A single turn carries every row of the set below to another of its rows. Some are shown first; where does it send the rows asked next?
Z_424: [ -8  -9  24  40  22  36  27   6  29   3  50  25  -1 -14  16 -15  12 -12
 -13 -18   0]
Z_833: [-14 -30  15  31  -6  24  67  -6  21 -19   0  15   6   2 -12  13  37 -13
   5 -21 -15]
Z_789: [-29   8 -10  10  13  12  42 -16  12  22  37  23 -18 -14 -17  -5  53 -31
  12  -8 -18]
Z_357: [-14  13  14   6 -26 -61  11  30  -3 -37 -26  22  19  -1  15 -15  34 -14
  15  -9  11]
Z_321: [ -7  -7  21 -22  46  21  -6  29  22  13   1  32 -11 -14  -5   0  -5  -1
 -13  36  11]
Z_723: [ -2 -20  33  24  28  16  33  18  37 -29  11   1 -29 -12   5  36 -15   4
  -8 -34  -1]
Z_142: [ -8 -11   8 -20  20  20  34   2  -7  16 -22  33   2  -6 -31  -7  29 -17
   2  44  -6]
Z_118: [-24  21  -3 -24  13 -34   1  18  16  41  -6   2  14 -50  34  17  20   5
  13 -28 -43]
Z_653: [-40  37   4 -10  11   5  16  -4   6  11 -13 -57 -23   6 -13 -17  20  -7
  43 -16  -9]
Z_940: [  4  38  26  11   4 -56  -8  26 -28 -21   5   6  -9 -18  25 -21   1 -16
   9  -1  13]
Z_706: [-41  22  -6  17   7  27  30   7  15   1  -7 -29  19   4   6 -52  40 -11
  35 -21   1]
Z_713: [ 12  28  28   7  -1 -55   4  37 -10 -44 -11  16  -5 -17  19 -19 -11  -8
   8 -11  12]
Z_510: [-10 -29  16 -12  25  20  40   8 -14   5 -34  21   7  -2 -27   9  25 -12
   5  39  -2]
Z_548: [-19  32  27  -5  15  13   8  21  30 -14 -13 -54 -25  10   1 -11 -22  11
  24 -26  -1]
Z_84: [-21  15  22  22  11  36  21  29  39 -21  -8 -29  16   7  21 -48   2   8
  19 -34   7]
Z_966: [ -9 -26  29 -11  48  20  -2  34  19   5 -15  17  -3 -12   2  17  -6   2
 -18  31  16]
Z_285: [ -3  10  16  -4 -19  -8  17  17  25  25   1  27  48 -33  33 -10  21  10
   1 -28 -48]
Z_633: [ -4 -21  38  -7  35  29  -2  25  13  13   1  24   5  -7   1   0  -6   1
 -22  39  13]
Z_227: [  6  28  -5  -5  21 -10  29  12  -6  29   4  23  24 -60  30 -26  12  -2
  16 -27 -45]
Z_716: [-37  37   7  10  29  22  -7  15  16  15  14 -43  -8  -6  20 -40  11  -4
  27 -19   7]
Z_316: [-23  17  16   3 -11  21  41  15  27 -28 -37 -38   3  18 -12 -21  11   6
  35 -28  -9]
Z_484: [-23  23  13   8 -18 -65   0  18 -19 -13  -8  13  14  -5  18 -17  42 -22
  16   2   9]
Z_518: [ -6  -1  35  -9 -15 -23  18  17  14  14 -25  -8  25 -26  29  38   1  20
   2 -32 -48]
Z_432: [-18  17   5   2  46   5   6   4  31  13  45   5 -50 -27   2  17   1 -14
   0 -18  -5]
Z_851: [  5  14  14 -12  26 -26  32  10 -17  17 -23 -12   0 -55  26  24  -8   9
  18 -34 -47]
Z_826: [-15 -20   0 -26  36  11  34  11  -2   5 -39  28  -7 -13 -32   8  25 -14
   8  38  -2]
Z_837: [  3  21  22  25   5 -48   1  35 -19 -33  -1  19  12 -20  34 -33   8 -15
   8  -8  22]
Z_85: [-13  30  20  -9 -27 -71   0  20 -10 -23 -18  11  -4  -1   3  -1  25 -16
  17   0   3]
Z_278: [ 26   5  30   7  -7  -1  47  10  -9   2 -19  11  34 -38  26  -5  -8  11
   6 -34 -50]
Z_187: [-23  -5  -1  -7  20  -6  48  -8  20  -8  -6  -4 -45 -12 -29  44  23 -17
  19 -21 -18]

Z_723 moves to Z_833
Z_118 moves to Z_851
Now find these:
Z_510 moves to Z_633
Z_706 moves to Z_716
Z_484 moves to Z_940

A single turn carries every row of the set below to another of its rows. Some are shown first; where does it send the rows asked next?
Z_896: [ 12 -58  26  40  39 -19  -6 -18  14  45  -8   9  15 -25 -23 -41  16   1
  15  58 -18 -13 -33  -3]
Z_42: [-49 -71  21  28  -2   1  29 -13  18   4 -15  27 -21 -47 -10   9   6  44
   3  40 -47 -17  12  37]
Z_734: [-31   5  -8  55  41 -22  -8 -11  -9  32  33  71 -14 -12 -12  18 -28   9
  -7  26 -20  10 -18  20]
Z_750: [-24 -46   8  20  -3  -1  39  20  40   2  56   2 -23 -36  20  15  -4   4
  18  56 -39 -25 -48  58]
Z_891: [-25 -51  19  38  -3  -4 -12  14 -17  12  -6  -6   9 -34 -15 -48  -9  28
  19  37 -24 -44 -32  11]
Z_264: [  1 -35  35  66   8  23  -6   7  35  13  25  -3 -61 -10  38 -43  35  -5
 -11  54 -30 -27 -17  41]
Z_620: [  5 -22  -7   3  -4 -25  -8  -8  25  31  33 -29 -41  -1  32 -10  10  25
  29  30 -10  -9 -28  46]
Z_542: [-19 -35  32  43   2  12 -10 -16   5  56 -12  13   7 -34 -37 -49   4  22
  -4  16 -45   9 -26  33]
Z_281: [-20 -14  -8   7  -7  24   8  -8  38  30  34   0 -21   1  20  -4  -7  15
  21  36 -39  -8 -50  89]
Z_39: [-12 -44  20  13  15   5 -29 -49   7  35  15  55  10 -30  23  13  -1  54
  14  28 -47   8 -11  35]
Z_605: [-12 -57  -8  45  11  26 -17  -5  10  37   1  45  42 -14 -27 -36  -6   7
  16  56 -35 -27 -33  40]
Z_782: [-26 -48  14  48  49   8 -19   0 -11  49  27  45 -21  -3  21   3  29  -5
  55  62  -7   8  -7  70]
Z_740: [-10 -18  -9  37  26 -12 -11   3  48  11   2  17 -45 -14  -4 -35 -35  -3
 -20  78   9  15 -39   0]
Z_113: [-66 -11  -4  62  38 -18  20 -11  10  22  10  32 -46 -26 -31  14 -38  19
  -8  27 -21 -22 -25  21]
Z_253: [  9 -60 -13  34  11 -25  36   4  55  37  46  15 -15 -11   3  13  17  -2
  27  69 -26   8 -14  58]
Z_325: [-14 -51  13  87   7  29  -4  -3  54  34  21   1 -59  -2  22 -41  13  10
   3  61 -42 -27 -12  62]
Z_472: [-13 -59  22 100   0  11 -11   7  38  33  51  12 -52 -28  33 -30  -2  30
  16  52 -47 -25 -14  49]
Z_18: [-29 -27  -6  58   4 -18 -12  23  29   3  20  20 -42 -33   0 -33 -63  25
  -3  69  -5  12 -39   5]
Z_420: [-60 -51  15  55  40  35 -11 -24  16  58  14  28 -50 -26  -3   4  18  10
  33  34 -19  -2 -17  84]
Z_535: [-25 -38  31   5  28  16  29 -25  22  14 -37  32  -6  -2  -3   0  19  17
  10  66 -47  -1 -10  48]
Z_779: [-13 -33  53  -6  27  -3   0 -28  -3  -1  -3  24  -6 -29  36   7  14  29
  13  47 -39 -14 -34  12]
Z_40: [-56 -62  35  57  36  -2  -8   7 -16  27  39  15 -50 -48  25  10   9  20
  52  40  -7 -24 -24  50]
Z_771: [-17 -14   3  43   6  -1 -19  13  36   5  31  40 -34 -44   3 -23 -37   1
 -38  53  -5  31 -38   1]
Z_962: [-44   8 -13  42  55  -8  12 -22  16  27 -10  39 -38   6 -30   7 -17  -7
 -17  39  -9 -14 -25  25]
Z_177: [-40 -55  16  34  54   7 -14  -9   3  28   8   4 -57 -15  19  -1  44 -11
  35  54  14 -29 -14  46]
Z_748: [ 13 -25  38  71   5  23 -22   5  27  27  46  26 -40 -11  47 -34  31  -3
 -10  48 -42   4 -15  47]
Z_290: [-19 -78  -7  28  15 -24  -8 -30  13  22  -4  31  -4 -18  11   8   0  57
  38  57 -25 -27  13  21]
Z_659: [  3 -42   3  24 -14 -27   9 -11  40  49  54   0 -37 -39   8   8  18  21
   2  13 -24  27  -3  52]
Z_231: [ 16 -46  23  88  14   1 -24   7  25  34  56  24 -32  -5  50 -33   9  16
  24  66 -38 -12 -15  41]
Z_223: [-48 -42  37  37  29  21 -17  -1 -12  30  39  38 -45 -50  18  12  44  -8
   8  17 -11   5  -8  59]
Z_210: [-15 -65  30  47  13   7  -9  -6  13  27  29  34  22 -72 -19 -19   4   8
 -13  29 -38 -24 -41   3]
Z_852: [-30  13   5  35  49 -27  -1  -7 -10   7  18  41 -33 -14  -4  13 -10  -7
 -20  27  -2 -17 -27  -2]
Z_53: [-10 -17 -19  53  15  -6 -22  12  37  19  23  53 -17 -10   0 -31 -50   8
  -7  79  -7  33 -33  18]
Z_208: [-33 -16  -8  55   9   8 -10   0  53  27   5  27 -45 -26 -19 -33 -52  18
 -22  57 -16  33 -36  25]
Z_121: [-41 -13 -19  67  49 -40   5  -5  -3  26  19  47 -25  -4 -16  14 -41  20
  20  50 -11 -18 -17  14]

Z_208 moves to Z_18
Z_896 moves to Z_542
Now find these:
Z_40 moves to Z_782
Z_620 moves to Z_281
Z_535 moves to Z_42
Z_121 moves to Z_734
Z_325 moves to Z_472

A single turn carries every row of the set below to another of its rows. Some are shown first; where does it send the rows asked next?
Z_363: [ 24  25 -13  19 -15 -30  45  -4 -48 -52 -21  11   1]
Z_775: [-26  25 -13  12   8 -45   1 -37  -2 -56  28   6   4]
Z_768: [-27  38 -14  23   6 -47   4 -28   3 -32   5  -8   7]
Z_611: [ 23  54  -7 -31  -4 -38  29 -19 -32 -58  28  14  66]
Z_430: [-37   4  -4   6   6 -38 -17 -31   8 -34  13  10  18]
Z_423: [ -9  27  -2  20   9 -40  13 -43  -3 -34  41  19  25]
Z_755: [  7 -29  -9 -27  21 -10  13  28 -13 -43   0  29  52]
Z_59: [ 22  12 -20  28 -32  -6  10   8 -42 -49 -13  29   1]
Z_259: [ -2  13  -8 -29  28 -58   5  29 -11 -43 -38   9  53]
Z_159: [ 13  55 -29 -13   2 -21  22 -26 -20 -68  45  30  47]
Z_351: [ 17  24  -3 -28  13 -50   2  36 -25 -57 -37   9  61]
Z_241: [ 28  53 -27  28 -30 -28  19   8 -41 -47   1  13   9]
Z_439: [  1   6 -40 -23 -19 -20   5  19   5 -28 -37  49  10]
Z_703: [-28  14  -4  -7  13 -70  13 -29 -11 -33  13  -1  12]
Z_738: [ 28  42 -16   9  -7 -24  27 -23 -28 -44  47  39  43]
Z_489: [ 20  32 -27  27 -20 -21  23  -8 -41 -67  10  24  -8]
Z_676: [ 19  24  -4  43 -18 -31  18 -19 -32 -43  23  24   2]
Z_645: [ 12  37  -8 -26 -20   8   0  -7  15 -57 -38  28  57]
Z_376: [ -4  16  -4 -37 -32 -41 -43   7  12 -44  -8  20  33]
Z_515: [ 16 -27  11 -17  -3 -17 -12  35 -25 -56   0  14  45]
Z_639: [  4 -24  16  -9  17   0   4  12  -3 -56 -16   8  53]
Z_395: [ 17  42 -23 -29  -5  -6   9 -15 -19 -50  32  41  75]
Z_637: [  8  66 -35 -17   4 -35  21 -14 -13 -38  38  22  57]
Z_366: [ -6   8 -12 -52 -13 -27 -10  -4  24 -47 -28   3  49]
Z_36: [ 24  14 -31 -52 -27 -11  11  17   1 -50 -34  25  48]
Z_919: [  9  15  -2 -12  18 -48  11  31 -18 -53 -53   6  44]
Z_756: [  5  -6 -19 -31 -34 -29  -9  17   3 -45 -46   7  13]

Z_755 moves to Z_639
Z_738 moves to Z_423
Z_395 moves to Z_430
Now find these:
Z_363 moves to Z_611
Z_241 moves to Z_637
Z_159 moves to Z_775
Z_351 moves to Z_259
Z_645 moves to Z_376
Z_366 moves to Z_756

A single turn carries every row of the set below to another of its rows. Some are shown first; where does it send the rows asked next?
Z_621: [-12 -16  -4 -34  10 -38  18  35  16  21  53  -1  16  28  40   1 -39]
Z_404: [ 19  -5  -9   5  -9  46  -5 -14   8 -15   8 -21  32 -22  -4  10 -39]
Z_603: [ 24 -23  -4 -23  -1 -40  37  17  10  16  24 -37  37  28  12  19 -30]
Z_212: [-23  -9 -15  -5 -11 -40 -12  50   5 -57   7 -15   1  44  33   0 -63]
Z_702: [-26  -7 -15  33 -10  17   2  22   3 -19  30   3  23  35  31   3  24]
Z_736: [-18 -18  -8 -23 -16 -27 -12   7  12  20 -15 -12  13 -32  55 -11 -66]
Z_298: [ 10 -20  -2 -18 -22   6  32  -1  -5   1  10 -50  35  61  36  20 -45]
Z_990: [ -6 -18  -8 -15 -33  -5  -7 -10   3   6 -36 -36  21 -17  52  -2 -69]
Z_397: [-13 -12 -17   1 -22 -31  -4  40  -1 -64  -7 -30   8  49  27   7 -63]
Z_646: [-12   1 -10  -5   7  38 -24   8  18  -5  38  18  13 -29  20  -6 -43]
Z_752: [-27 -13  -3 -29 -12   9  12  17   3   5  41 -17  14  65  65   4 -52]
Z_467: [  1 -20 -10 -18 -21 -28  -2  -2   9  14 -28 -29  22 -34  40  -3 -63]
Z_525: [ 16  -5 -10   0   8  19 -11   5  18  -3  27   2  26 -43  -6   2 -33]
Z_931: [-13  -8 -15  37 -12  15  10  18   0 -22  20 -10  32  34  21   6  28]
Z_129: [ -7   0 -10   1 -10  65 -21 -10   8 -17  18  -5  19  -8  22   0 -48]
Z_239: [ -3 -13 -16   1 -14 -51   3  43   3 -59  -6 -32  15  37  12  10 -56]
Z_532: [-12 -11 -17  -7  -6 -58  -5  54   6 -53   6 -16   6  29  20   5 -57]
Z_680: [ -9 -10 -14  35  -7   4  12  24   4 -15  25  -6  31  22  14   6  30]
Z_301: [-26 -17  -7 -20 -27  -4 -15  -2   8  12 -19 -17  10 -15  67 -10 -72]
Z_483: [-20  -8 -14  31  -2   4   4  28   8 -13  32   7  24  24  23   2  27]

Z_532 moves to Z_239
Z_736 moves to Z_467
Z_680 moves to Z_931
Now find these:
Z_404 moves to Z_129
Z_603 moves to Z_298

